In the data rows, the value 128 means zero.
A hidden rule labels the rows of this table. It goes by one to three of the table's principal directions, not those with the most spread.
[119 139 139 148 138 156 118 123 129 144 145 111 132  96 122 119 140 132
 153 119 115 141 186 155 143 174 144 152 109 128 108 143 104 110 118 132
 113 135 152 129  86 162 163 135 156 109 114 139] 4
[119 159  92 115 149 130 154 157 116 125 115 126 145 139 152 118 137 106
 117 155 114 143 106 101 132 138 141 159 146 120 142 134 122 156 141 166
 126 115 101 119 134 111 110 136 144 124 131 113] 3
[156 143 140 140 114 145 104 112 106 118 149 149 146 129 125 133 144 151
 166 107 113 144 154 154 124 145 152 140 122 122 132 105 105 125 115 111
 115 128 114 143 133 147 100 101 142 114 119 161] 3
[134 111 161 156 111 159 108 112 126 144 145 132 100 101 148 158 124 154
 158 106 144 126 144 169 143 113 154 112 114 145 128 118 167  98  98 100
 151 110 174 139 125 139 157 135 100 116 106 143] 1
[ 79 130 170 143 135 117 128 177 185 129 134 103 106 130 136 146  85  95
  94  98 180 152 154  77 149 142 106 193 100 170 126 123 137 139 163 169
 126 113 146 127 140 129 144 148 152 110 121 103] 1
[164 138 122 130 134 138 117  88  96 109 147 164 108 141 139 135 114 128
 125 115 153 115  90 115 115 144 119 135 128 105 132  93 128 120 136 131
 138 117 119 111 150 107 109 110 135 146 131 119] 2
[100 146 145 124 122 156 102 109 183 141 111 111 107  98 138  93 163 152
 147 108 115 125 171 174 128 131 145  77 116 143  94 153 108 148  92 144
 122 152 160 129  81 125 168 176 115 136 129 138] 1
[147 128 103 126 111 155 132  64  75 122 109 110 185 110 125  99 193 158
 160 133 115 106 129 155 111  88 128  94 139 110 126 158  98 121 110  63
 130 175 143 116 114 136 125 105 102 120 101 150] 4
[175 155  56 145 165 148 202 118   0 151 122 160 200 142 143 114 176 142
 171 171  95 128  73 122 106  86 179 148 162  75 160 146 121 103 139  93
 126 132 112 108 125 133  91  68 135 120 111 128] 1
[111 110 150 117  96 127  88 110 181 117 122 112  99 130 142 144 115 122
 107 107 171 118 109 119 147  97 105  92 113 159 129 113 156 138 129 119
 173 114 153 132 152  92 139 166  91 122 127 131] 2
[117 130 134 130 139 132 140 152 139 145 135 144 109 135 124 127 118 130
 141 123 117 145 132 133 135 132 155 119 121 135 131 116 133 118 120 145
 134 108 127 137 128 129 138 144 143 132 133 136] 3
[119 140 151 118 161 147 152 154 111 143 135 144 117 128 100 113 116 130
 127 132 108 152 168 123 119 166 144 138 105 108 116 146  79 133 137 171
 104 124 102 133  93 152 135 124 174 140 139 121] 3
[ 97 144  90 136 138 129 162 162 139 162 127 101 128 103 150 108 141 129
 148 162  98 148 149 145 140 157 178 149 131 137 118 166 135 124  91 164
 111 120 134 122 108 130 160 151 148 119 120 123] 1
[111 155 142 140 121  74  87 140 190 144 201  87 158 152  92 109 127 109
 144  80 155 140 209 125 148 141  63 143  74 184  76 143 106  39 185  68
 129 167 195 145 118 167 158 125 156 109 131 156] 2
[150 115 151 136 111 146 102 105 122 125 128 162 117 118 142 146 128 150
 147 102 132 128 121 156 130 135 170 128 131 125 150  80 141 143 104 126
 118 112 119 140 147 133 108 118 126 118 118 155] 3
[145 137  78 148 132 113 128 140 106 126 129 130 149 137 156 144 139 122
 148 153 106 131  98 126 122 133 143 156 157 108 146 123 140 137 115 122
 127 123  96 124 139 120  99 100 113 119 126 128] 3
[ 60 121 138 108 123 116 150 160 183 125 103  82  87  97 143 124  84  99
  70 137 175 134 132  70 137 167 129 178 114 152 119 144 132 165 118 202
 114 114 128 108 138 103 167 164 162 128 120  90] 1
[ 98 115 136  94 113 102 147 109 139 129 122  82 160 108 107  94 135 113
 108 120 161 116 160 104 125 150 110 159 107 159 114 151  97 111 128 113
  88 176 146 124 160 153 150 120 173 118 109 142] 4
[114  97 131 108 127 137 179 120  85 138 110 120 133 122 105 120 137 131
 115 154 128 120 122 109 101 119 128 110 123 117 128 168 102 133 106 133
 117 144 104 123 153 135 117 112 142 146 115 129] 3
[130 174 123 133  87 108  60 151 198 127 177 115 127 137 135 142 114 136
 140 105 117 153 154 153 186 128 145 108 116 173 120  83 179  89 151 114
 172  70 179 161 122 101 144 173 124  98 140 153] 4
[ 90  97 126 111 128 107 178 151 125 129 116 101 133 143 112 120 118  99
  85 146 155 122 116  79 111 105  75 140 122 143 119 161 122 122 156 134
 122 150 122 109 150 125 127 132 133 145 117 106] 3
[137 152 116 141 132 138 111 141 146 118 135 136 126 132 152 122 143 126
 144 133  94 143 142 163 137 154 131 144 143 132 123 122 134 146 123 154
 115 124 119 128 111 130 118 149 122 125 135 127] 2
[112 140 141 115 131 161 138 116 120 108  93 111 139 110 136 106 154 144
 122 138 127 130 145 131 120 107 124 117 133 121 128 168  95 180 116 134
 131 151 125 121 103 130 131 134 109 125 119 117] 1
[117 129 116 135 117 124 116 116 129 130 140  99 138 113 138 129 138 140
 140 133 132 129 148 139 136 128 131 123 125 138 130 149 128 120 107 100
 145 134 143 131 130 137 142 118 111 115 110 138] 3
[ 74 123 160 141 102 165  81 150 220 127 108 108  52  63 167 136 115 158
 132 121 107 149 181 189 155 181 189 114 133 148 119 116 153 195  46 197
 123  93 137 138  79 124 181 197 109 121 118 132] 4
[126 128  97 106 140 125 162 135 113 124  96 120 139 140 120 109 136 113
 104 167 106 120  93 106 119 112 112 111 146 110 130 155 121 145 139 152
 129 130 101 113 122 100 123 143 123 146 145  98] 1
[130  98 107 116 136  46 156 147 138 124 152 116 142 172  89 122  90  77
  80 141 149 112 106  77 119 141  48 166 124 145 119 131 138  79 186 119
 103 152 118 114 173 134 117 108 155 146 149 104] 2
[126 136  85 114 113 107 149 126 119 143 111 115 159 135 138 120 141 128
 113 156 138 124  81  97 132  91 156 120 134 126 142 144 141 139 137 129
 141 115 127 121 148  88 104 125 126 115 126 127] 1
[136  85 101 112 124  73 148 129 114 119 111 113 160 141  95 124 125 107
  94 161 115 102 107 110 107 129  83 138 151 113 133 143 123 130 143 107
  93 164  91 121 145 145 104  94 125 138 138 122] 3
[ 83 140 146 131 122  93  87 155 202 112 157  79 111 118 134 141  85  95
  92 107 171 145 176  92 160 188  94 190 105 169 121 122 128 137 146 151
 130 119 144 134 142 139 152 139 153 103 123 118] 3
[ 94 103 127  91 117 111 170 131 133 122  92  98 129 112  90 101 125 116
  74 156 127 108 131  93 101 141  98 122 132 122 105 167 100 152 125 162
  87 157 108 112 127 124 132 135 157 157 131 108] 4
[ 96 125 113 104 115  88 127 145 181 109 107  92 145 134 103  99 119 100
  74 138 133 126 132  94 135 140  84 146 131 141 114 135 114 153 167 154
 106 145 120 113 115 114 131 153 146 127 139 110] 4
[118 153 156 117 133 170 110 155 161 102  99 143  89 114 159 135 122 131
 114 133 110 144 133 145 141 140 146 126 145 126 130 117 138 199 114 191
 132  97 114 135 100 110 128 175 114 130 143 111] 4
[ 93 102 144 131 136  98 133 186 186 130 120 124  86 118 123 135  76 116
 102 135 121 143 147 130 141 165 135 163 133 141 131 111 153 145 122 174
 101 111 114 129 107 142 163 151 139 130 142 107] 4
[115 128 130 134 123 146 118 136 159 139 110 133 103 107 130 124 127 149
 147 129  91 143 138 159 143 148 185 101 136 128 140 115 134 155  79 165
 129  99 116 140 112 118 145 161 130 127 135 135] 1
[191 142 102 142 145 151 108  83  63  85 115 142 181 150 132 121 170 126
 148 141  93 118 113 143 104 123  77 145 155  79 139 139  83 151 153 100
 117 168  79 110 105 134  82  87  93 128 136 109] 1
[ 97 143 112 114 131 124 145 154 150 155 131 103 121 118 151 107 142 138
 142 150 108 143 153 153 138 125 157 105 123 152 119 169 136 121  99 141
 133 126 143 136 119 127 159 156 119 130 124 129] 2
[133 163 126 123 138 171 103 115 132 130 116 141 124 135 169 129 170 131
 146 120 142 121 105 138 127  76 125  83 126 119 112 141 125 152 141 112
 175 132 154 126  98 100 119 154  83 124 130 140] 3
[105 117 134 114 163 163 201 128  82 148  98 144 108 116 127 102 140 139
 126 149 123 129 121 118  95 126 157 113 129 106 132 168  94 155  94 170
 112 141 104 112 127 135 133 126 147 159 118 111] 2
[137 141 100 144 160 125 132 158 123 135 135 141 127 140 127 125 128 121
 139 147  86 135 126 148 132 131 119 123 149 106 124 127 138 113 147 128
 135 121 123 123  78 137 143 137 114 137 145 113] 4
[124 102 176 127 105 137 116 121 155 121 141 135  91 108 118 140  97 135
 123 105 148 129 148 150 150 148 137 132 113 161 125  97 160 111 111 132
 126 109 161 140 148 142 156 153 144 121 122 142] 1
[162 126 109 130 106 120 124  93  96 103 120 146 141 134 109 129 127 151
 120 138 119 115  92 118 112 118 136 112 149  98 144 110 125 147 120 120
 129 119 102 121 141 105  89  97 124 137 134 126] 1
[178 122 112 132 121 112 125  94  77 152 167 132 191 160  81 120 165 134
 161 124 116 108 133 149 123  74  84  82 106 122 102 150 116  31 181  26
 144 163 167 137 114 150 118  96 117 123 131 161] 1
[149 132 120 127 150 157 187 127  37 148 125 139 181 133 105 109 168 143
 153 155  93 136 144 135 102 109 140 130 125  99 128 176  83 110 137 111
 103 153 109 126 112 161 104  88 147 131 114 133] 1
[102  90 120 112 105 117 173 109 111 141 127 103 128 116 116 119 126 117
 103 138 166 107 109 100 118 120 113 128 117 148 119 144 140  95 119 117
 123 142 151 110 173 122 140 131 149 138  99 132] 3
[ 79 127 106 104 139  81 158 156 157 138 121  79 122 113 127 103 106 112
  97 157 136 131 150  94 121 170 127 160 122 140 122 175 108 141 106 166
  99 146 110 119 139 133 158 122 156 136 131 101] 2
[206 117 105 132 124 117 103  80  79  96 140 171 159 151 101 125 135 130
 155 123  88 110 104 158 113 156 107 139 153  90 140  74 117  99 138  91
  96 146  87 124 137 141  96  88 136 137 147 140] 4
[105  97 117 113 124  65 137 133 152 149 126  96 111 118 121 138  93 113
  81 143 186  92 106  82 112 115 102 133 113 128 105 159 147 109 141 110
 124 149 151 114 130 119 153 103 121 138 135 108] 1
[153 114 133 133 136 117 144 146  97 119 141 152 131 156 116 146 112 119
 120 140 124 127 112 122 118 111  97 139 136 119 132 123 142 111 158 114
 128 125 115 129 136 138 103 106 119 137 137 119] 3
[127 159 119 154 139 125  86 157 174 135 146 115 119 142 161 144 134 118
 152 128 107 149 147 148 150 134 123 129 124 144 123 146 140 136 127 140
 154 113 129 142 111 118 129 150  94 112 145 119] 2
[ 69  92 100 127  83  42 128 140 185 154 139  37 162 111 116 139 101  94
  90 119 190 108 127  69 157 112 103 161 113 190 130 131 177  64 144  72
 136 138 187 127 183 123 172 125 139  96  97 136] 4
[124 177  93 146 144 128 106 155 150 127 151 135 125 152 167 130 133 124
 147 126 125 151 115 127 148 112 133 130 136 130 131 113 146 126 152 128
 173 101 142 124 103 103 128 147 104 118 132 123] 3
[116 155 102 142 147  94 125 182 163 116 135 111 133 146 156 131 115 105
 116 148 113 148 133 121 145 139 109 172 150 143 136 139 151 149 148 151
 127 119 120 128 121 129 124 134 112 117 143 100] 2
[140 178 124 149 129 190 118 119 115 133 142 139 135 118 145 108 172 158
 189 120  79 161 167 180 141 144 175 112 123 128 120 135 105 128  98 147
 137 112 135 136  96 127 131 155 136 118 119 144] 2
[142 142 181 138 103 171  59 107 192 110 134 169  76 130 137 139 126 154
 150  74 125 139 134 178 157 118 149  69 119 150 126  65 153 150 114 141
 165  89 157 150 117 103 131 190 105 126 144 155] 1
[135 131 149 134 125 127 118 143 125 146 147 149 119 139 125 157 115 123
 125 105 153 123 119 111 125 106 126 124 112 127 116 105 146 100 160 113
 139 112 149 138 128 124 117 119 133 130 129 140] 4
[165  98 123 121 115 126 167 103  58 134 159 140 154 138  85 121 126 123
 137 142 116 124 132 133 115 155 113 150 111 123 119 128 115  58 138 112
  93 138 116 122 162 149 115 100 177 138 119 138] 2
Which label does each new row get?
[106 104  92 114 109 130 179  90  97 160 116  87 151  93 105  86 158 150
 142 157 115 113 136 140 119 126 158  95 120 132 117 179 113  89  78 110
 117 152 149 112 134 129 169 132 148 135 101 137] ~ 1
[143 132 186 126 156 199 143 125  95 105  96 193  92 143 117 132 133 140
 119 106 115 132 116 128  96 109 118  94 137  92 132 107  95 185 138 174
 126 121  91 125 105 125  93 140 123 167 141 113] ~ 4
[114 105 172 129 122 154 116 107 138 156 143 159  64 115 125 142 114 151
 124  90 167 108 128 142 110 113 136  68  99 123  99 107 140 102 120 124
 145 119 167 125 106 123 154 144 119 161 118 143] ~ 3
[122 125 117 133 109  74 107 128 158 130 162  99 136 134 130 136 102 111
 121 110 169 121 134 105 139 140 104 166 111 158 121 113 149  79 147  95
 125 136 155 126 158 129 145 111 138 114 122 130] ~ 2
[ 84 131 103 139 105  92 121 172 186 151 138  83 129 120 150 142 108 111
 112 134 142 144 131 109 164 128 146 154 123 169 132 125 175 114 134 141
 143  94 155 131 137 105 152 158 128 100 116 123] ~ 1
[137 122  96 117  74  82  97 113 151 130 162 106 142 125 105 128 110 140
 121 131 127 121 125 137 153 132 135 108 122 145 120  96 165  70 137  91
 141 102 156 135 136 106 144 133 136 117 127 149] ~ 4
[130 116 127 130 136 117 133 138 120 122 118 132 130 123 110 136 111 124
 117 136 118 127 126 116 124 146 132 146 139 108 139 117 121 142 128 135
 114 126 104 128 120 140 125 110 141 127 134 123] ~ 4
[105 121  73 128 147  61 152 175 119 125 126  77 180 158 133 147 121  66
  83 168 159 118  98  44 115 110  51 195 141 121 128 171 123 127 191 100
 131 161 104 110 145 131 100  82 116 113 124 102] ~ 3
[116 107 119 118  93  37  95 140 176 104 152  78 146 139 118 151  77  88
  79 120 182 115 127  71 138 156  69 198 118 163 129 109 150 104 162 103
 109 140 126 129 185 126 123  94 142 109 130 118] ~ 2
[150 124 146 123 109 108 112 118 125 145 138 123 168 142  83 130 138 135
 134 112 129 119 144 125 128  92 114 101 101 133 111 139 114  89 163  79
 126 144 147 149 121 136 115 108 134 116 141 150] ~ 1
[118 156 153 167 112 128  57 118 194 134 156 101 135 118 150 148 127 127
 149  66 172 134 158 137 178 106 124 138 103 176 125  98 162  98 156  81
 173 116 213 142 115 127 164 151 106  79 115 145] ~ 1
[ 98 116 128 110 117 118 135 123 153  98  98  96 113 111 115 107 118 120
  90 145 123 126 144 103 106 179 104 148 134 121 120 153  86 186  97 185
  89 150  77 111 134 120 125 132 147 149 132 100] ~ 2
[121 116 171 128 130 170 111  87 118 136 114 140 118 129 142 146 149 141
 133  89 171 112 110 124 128  63 125  64 115 137 148 122 130 141 127  89
 184 128 160 139 150 121 122 134  83 127 107 149] ~ 3
[121  85 135 119 133 140 197 125  62 149 115 146 134 116  89 115 131 154
 134 146  98 127 134 137  99 130 164 107 137 109 147 139 108 116  89 130
  96 134  98 129 145 161 125 100 157 153 109 138] ~ 3
[130 174 117 154 165 127 113 162 142 140 140 118 155 148 148 129 148 102
 152 118 119 145 152 120 133 127 105 166 120 129 111 153 108 121 168 127
 127 146 134 129  93 138 126 124 123 111 141 114] ~ 1
[178 157 109 131  94 160 115  88  86 112 134 145 184 145 114 110 176 151
 147 129  97 131 117 153 134  89 126 101 132 117 121 118 120 114 164 103
 135 121 138 125 110 101  86 134 123 116 124 144] ~ 1
[173 142  71 145 122  81 111 131  99 162 157 117 185 137 134 149 139 135
 155 157 112 120 107 141 149  97 157 129 131 117 138 141 166  71 151  61
 148 114 151 145 120 125 119  84 106  91 137 143] ~ 1
[172 178 146 159 141 168  60 128 151 115 152 174 101 138 151 150 140 137
 183  94  85 147 147 178 141 163 149 118 133 117 120  84 128 140 113 146
 140 101 120 152 103 126 112 146 120 125 156 145] ~ 2
[144 103 151 117 139 155 164 125  93 127 124 154 119 124  87 110 128 133
 121 145  90 127 147 158 117 151 116 116 130 111 113 136 111 117 131 150
  94 135 114 124 103 156 133 139 155 153 136 124] ~ 4
[158 119 140 138 132 145 145 101  72 134 128 142 161 137  95 124 154 145
 144 126 113 120 136 135 106 102 116 107 122 108 126 151  97 111 137  97
 118 152 122 130 124 148 103  93 127 134 125 134] ~ 1
[133  84 200 123 116 146 124 116 125  98 108 154  95 121  91 146  92 152
 110 104 128 126 140 139 123 121 124 102 133 129 156  95 129 157 108 132
 125 116 109 146 145 148 127 123 119 143 132 125] ~ 1
[170 136 116 115  93  95  91  99 112  99 149 124 177 144 118 129 135 134
 128 125 131 121 130 131 128 128 107 147 127 129 133 111 121 114 154  84
 113 141 116 137 151 130  90  88 127 110 130 145] ~ 2
[132 165 101 176 139 104  96 150 145 169 178 102 161 134 155 147 144 124
 172 114 140 139 156 141 156 105 132 150 107 149 110 149 153  65 160  67
 159 131 192 139  97 144 148 110 105  86 120 143] ~ 1
[145 135  87 144 161  97 175 151  79 146 139 132 182 168 128 123 141 105
 148 139 122 129  98 104 120  86 107 157 142 128 146 138 138  74 171  83
 129 148 130 120 150 143 116  92 125 124 127 118] ~ 1
[ 93 114 148 120 149 165 180 126 110 163 110 126 108  92 121 108 141 132
 140 126 125 129 152 132 115 158 172 125 116 129 120 152 102 129  80 162
 100 140 134 125 132 153 159 142 174 142 108 139] ~ 3
[ 99 137 190 149 143 179 139 160 136 136 122 138  93 117 157 149 128 137
 135 105 145 153 164 133 126 117 144 140 113 148 129 146 126 165 114 166
 132 116 138 139 125 144 126 142 118 126 111 121] ~ 2
[132 135 122 115 105 105 109 132 161 109 129 115 130 131 106 118 119 132
 115 137 108 127 135 137 142 128 113 106 135 139 117 124 140 125 133 125
 132 120 135 137 118 115 135 148 126 130 149 126] ~ 1
[177 131  85 146 158  91 140 139  73 148 152 143 189 170 107 134 140 116
 158 147 104 125 109 125 121  95 107 140 132 100 134 141 122  68 180  61
 131 148 118 131 113 150 106  72 117 116 145 131] ~ 1
